In the rows, zero is written as 128.
X: rows in 3 groups, each row roughly a mix of its group's directions (some rows in no group):
X (93 x 10):
[[135 125  84 183 144 117 131  70 152 159]
 [104 108 129 108 147 180 109 191 115 163]
 [137 111 124  78 110  83 145  64 143 108]
 [128 152 134 138 124 116 104 191 197 137]
 [195  98 120  88 110 139  88 123 148 156]
 [127 143  88 149  75 140 176 103 170 146]
 [130 184 133  91 136 102 115  71 109 163]
 [141 116 137 128 183  60 107  95 131 103]
 [192  98 120  97  87 169 102 126 126 140]
 [154 180 107 116 145  99 122 188 144 162]
 [155 102 111 150 128  75 170 152 154  80]
 [121 106 175  94 134 154 145 111  65 160]
 [ 68  83 140 108 129  79  96 108 113 126]
 [166 121 114 138  74 174 182 111 131 112]
 [142  86 165 141 134  96 142 115  62 158]
 [112  95 149 118 125 145 140  84  55 103]
 [118 154 161 139 178 131  83 184 128 152]
 [149 139 115 129  98 145 118 155 214 115]
 [ 63  88 141 118 123 181 107 120 154 117]
 [104 111 138 108 116 138  90 113 190  72]
 [169 105 104 184 136 153 133 121  99  76]
 [ 84 154  85 101 145 123  68 148 153 120]
 [ 67  84 131 114  97 103 140 127 170  99]
 [120 141  91 135 122 160 148 153 193 176]
 [140 114 164 129 106 128  94 185 188 132]
 [170 142 133 154  90 152 139 189 168 136]
 [144 123 112  82 126 127 100 127 185 188]
 [100 109 190  65 122  99 115 135 125 119]
 [119  69 165 103  74 138  97 140 137 107]
 [146 103 148 146  74 118 128 174 186 133]
 [136 206  89 124 164 144 149 107 116 120]
 [181  96  90 156  81 147 136 109 110  99]
 [134 123 128  94 143 171 106 122  51 150]
 [165 197 136 100 140 109 160 135 168 116]
 [ 64 169 159 117 140 159 137 175 128 132]
 [110 159  88 128  85 132 107  64 133 159]
 [126  95 101 169 195 111 136 123 116  87]
 [154  89  78 144 115  69  99 111 134 149]
 [108  66 122 112 162 128 126 132  64 108]
 [ 81  53 153 140 116 125 114 124 164 132]
 [ 92  96 189  97 159 163 101 143 121 136]
 [199 119 134 112  98 140 119 121 124  67]
 [147 118 146 126 148  90  84 173 143 186]
 [ 93 109 148  99 127  94 161 177 145  79]
 [116  72 194 101 137 116 116 165 129 117]
 [160 139 145 153 126 114  74 159 124 192]
 [ 77 141 104 119  90 165  98  79 139 152]
 [ 74 100 161 105 146 159 134 181 135 101]
 [ 99 144  80 118  74 114 136  83 158 103]
 [ 90 159  76  83 119 143 156 103 136 164]
 [176 181  84 149 117 130 123  88 109 153]
 [ 82 175 144 102  82 147 171 118 145 113]
 [146 121 105 178  80  90 149  84 104 137]
 [128  98 130 143 112 116 176  58 114  92]
 [104 158  85 173 184 130 158 116 141 153]
 [130 110 122 110 157 105 110 111  60 181]
 [130 163  99 188 129  89 146 163 159 104]
 [148  84 111 140 121  70  73 142 148 149]
 [141  65 113 133  66 120 139 112  89 135]
 [120 169 149 160  58 108 137 114 101 154]
 [135 136  69 190 112 104 144 119 137 167]
 [197 174 126 108  98 116 114 122  89 135]
 [ 60 156 143 120 153  73 150 117 144 138]
 [122 154 152 167 150 139 172 108 107  64]
 [147 185 149 159 102  81 131  88 151 113]
 [170 139 158  89  82  83 122 158  98 123]
 [187 120  91 148 148 116  63 134 136 116]
 [200  77 151 156 142 141 109 121 129 111]
 [131  79 112 124 117 119 127  53 109  91]
 [ 60 148 117 101 113 145 183 129 157 129]
 [120 137 164 148 100 154 104 165  58 137]
 [153 145  98 125  94 180 157 125 188 121]
 [146 167  86 122  88 157 107  67 128 121]
 [ 95  99  94 114 144  74  97  94  92 146]
 [211 125 132 160 138 140 122 158  97 137]
 [ 86 115 154  96  77 116  89 104 124 171]
 [100 138 192 121 139 132 167 156  89 164]
 [123 158 148 126  87  69 119 105 134 183]
 [142  98 151 101 132  80 108  88  76 100]
 [154 186 138  93 121 108 108  93  92 166]
 [159 103 119 135 173  87 122  86 127  73]
 [ 85 120 157 108 135 139 171  88  70 124]
 [138 100 122 140 208 135  93 166 127 125]
 [ 68 142 133  91  93 111 153 127 139 181]
 [121 134 138  94  47 130 155  91 112 129]
 [ 87 137 114 129 130 104 190  89  81 141]
 [137 152  98 156 131 133 191  92  79 116]
 [134 100 160 110  70 110  83 107 115 170]
 [106 144 178 143 140 129  95 166  65 127]
 [175 105 104 180  90  93 143 131 162 116]
 [127 148  74 133 102  99 162 103 160  78]
 [123  83 141 118 115 123 134  58 153  82]
 [104 145 171 103 192 128  96 163 124 104]]
one row of each group, then the others: which group is each in?
[175 112 131 150  88 141 110 163 188 109]
U
[ 64 163 127 162 121  88 172 117 129 138]
H
[143 105 118 124 103 183 126 141 143  55]
N

[ 82 131 141 103 126 150 165 112  57 138]
U
[ 97  82 173  98 130 130  73 134  95 119]
U
[129  77  95 103 169 123 152  97 134  76]
H
[164 169 183 101 128 100  80 117 140 116]
H
[118  99  92 158 206 127 128 152 147 130]
H
[172 164  91 151 138 188 116  94 118 124]
N
[146 123 110 134 177 116 143  95 164  62]
H
[ 66  80 164 119 165 123 138 144 157 116]
N
[120 130 143 118  74  80 111 149 104 186]
N
